Each scene shows the same named points in several views, each turned, perhaps mirrored, and shifted as a whole.
A view may leave some points out. In some views, one point has been moved. Which views, in the order they come, and which point in each? Write no view if no view has one.

Scene 1 (5 views)
panel a:
  Femut [ 24 -16  60  32 -41  41  26  18 -16]
  nafo [ 30 -23  60  24 -43  35  29  32 -22]
  sogub [ 22 -17  39  16 -51  41  29  18 -25]
  Topu [ 28 -24  40  11 -54  43  25  22 -26]
  lebed [ 26 -13  59  34 -42  40  27  20 -12]
  nebi [ 28 -14  65  36 -46  43  24  24  -7]
  gova [ 24 -15  60  33 -43  39  25  15 -10]
  nuza [ 21 -21  33   8 -54  43  25  14 -21]
panel b:
  nuza [ -2 -25   1  28   7  -2 -26  35   1]
  Femut [ -8 -13  -2  10  -9   1 -24  14 -15]
  sogub [  2 -20   2  23   7  -1 -23  28  -5]
  nafo [ -3 -25  -5   9   1   7 -22   8 -15]
  nebi [-15 -14 -12  10 -12  -2 -21  11 -18]
  lebed [-16 -20  -9  13  -9  -5 -21  16 -11]
  gova [-12 -14  -2  10 -12  -4 -23  14 -14]
  Topu [  0 -26  -3  22  10   4 -21  27   0]
panel c:
  sogub [  3  11 -21   0 -11  -9  52  34 -22]
  Topu [  4   8 -20   0 -15 -16  53  38 -29]
  nebi [ 17   9   0   3  -3 -19  25  27 -20]
  gova [ 15   9  -8  -1  -3 -12  29  22 -19]
  nafo [  7   3   2  -6 -13 -13  37  33 -28]
  lebed [ 14  10  -4  -1  -5 -11  29  26 -18]
  Femut [ 10  10  -6  -3  -5 -12  31  25 -21]
  nuza [  9  13 -29   4 -11 -10  58  35 -26]
panel d:
  gova [  1 -70 -35  66 -14  -2  45 -41 -32]
  nebi [  0 -60 -40  68 -19  -3  42 -40 -34]
  sogub [-10 -74 -10  65 -19 -18  50 -40 -29]
  nuza [ -7 -72   0  62 -21 -14  58 -40 -27]
  Topu [-10 -69  -7  70 -25 -18  51 -37 -24]
  Femut [ -3 -70 -33  68 -13  -5  42 -39 -31]
  lebed [ -4 -68 -35  67 -15  -4  42 -41 -34]
panel e:
  lebed [ -9 -10  11  -2 -30 -22  -5  -2 -12]
  sogub [  3  11  15   7 -31 -19   5   9 -20]
  nafo [ -7  -9  18   3 -32 -13  -7  -4 -29]
  nuza [ 11  14  17   7 -27 -15  10  12 -17]
  Femut [ -6  -9  12  -3 -33 -22  -3  -4 -14]
  Topu [  4  11  18   9 -30  -8   7   7 -24]
  nebi [-13 -12  12  -3 -27 -16  -6  -8  -8]
  gova [ -6 -10  10  -6 -29 -23  -2  -4 -11]
Views that do not fit: panel b
  moved in panel b: lebed

Scene 2 (5 views)
panel a:
  detu [-14  61  10 -11  39  -2 -11   0  -8 -28  -6  -2]
  poki [-17  65  11  -9  48  -8 -20  -3 -14 -30   3   2]
  nuvap [  0  57  12  -6  34 -10 -22  14  -9 -36   2  -3]
  vug [-28  70  15 -11  52 -11 -14  -5  -4 -31  -3 -12]
  teze [-19  64  21  -2  43  -7 -20  -9  -6 -29  -8  -5]
  tar [-14  63  13  -3  41  -4 -16  -1 -10 -32 -17  -3]
panel b:
  poki [  2  18   6  -9  11   0   0  12 -21   2   5   1]
  nuvap [-14   6   5  -5  21   9   0  23 -14  -2   5   0]
  tar [ -2  10  -3   0   6  -4   8  18 -28  -6  -7   0]
  vug [  3  19  -7 -10   8 -18  -1  15 -15   3   1   2]
  nunu [-17   1   9   1   9  -5   6  25  -7   1   3   6]
  kotus [ -6   6  -3   0   6  -7   9  21 -20  -7   0  -2]
panel c:
  poki [-24 -12 -34  -7  16 -17  16  17 -57  -8 -23  14]
  nuvap [-20   2 -42   7  22 -24   6  27 -68  -3 -33  11]
  kotus [-20  -8 -28   3  25 -19  12  21 -65 -16 -35   4]
  tar [-26 -10 -25   1  23 -14  14  18 -64 -12 -38   4]
  nunu [ -8 -15 -43  -1  22 -25  11  30 -69 -14 -29  -4]
panel d:
  nunu [ -9  28  47 -10  19  26  24 -20 -12  -9   9  23]
  tar [-23  26  42 -13  40  36  30 -10 -19   0  11  14]
  detu [-21  22  40 -11  28  35  25 -12 -15  -2   6  13]
  poki [-23  25  39 -14  32  38  25 -23  -7   9   4   8]
  vug [-25  18  39 -27  36  23  26 -15  -5   9   4  12]
  nuvap [-16  32  49 -19  26  43  26 -28 -21 -11  12   7]
panel e:
  nuvap [ 22   0  15  -2 -28  34  37  12 -33  54 -52  25]
  kotus [ 12   4  10  -7 -33  32  29  11 -26  41 -41  17]
  teze [  8   1  12 -12 -37  21  37   9 -22  39 -34  18]
  detu [  9  -4  11  -5 -23  28  32   7 -22  39 -44  23]
  vug [  6  10   7  -3 -30  12  32  12 -16  39 -31  25]
  poki [  8   1   9 -12 -26  15  39   6 -24  46 -43  29]
  tar [ 10   1  10 -12 -30  31  29   6 -20  44 -40  15]
  nunu [ 15  -1   1   5 -28  34  31  11 -34  31 -49  31]
Views that do not fit: panel b
  moved in panel b: nuvap
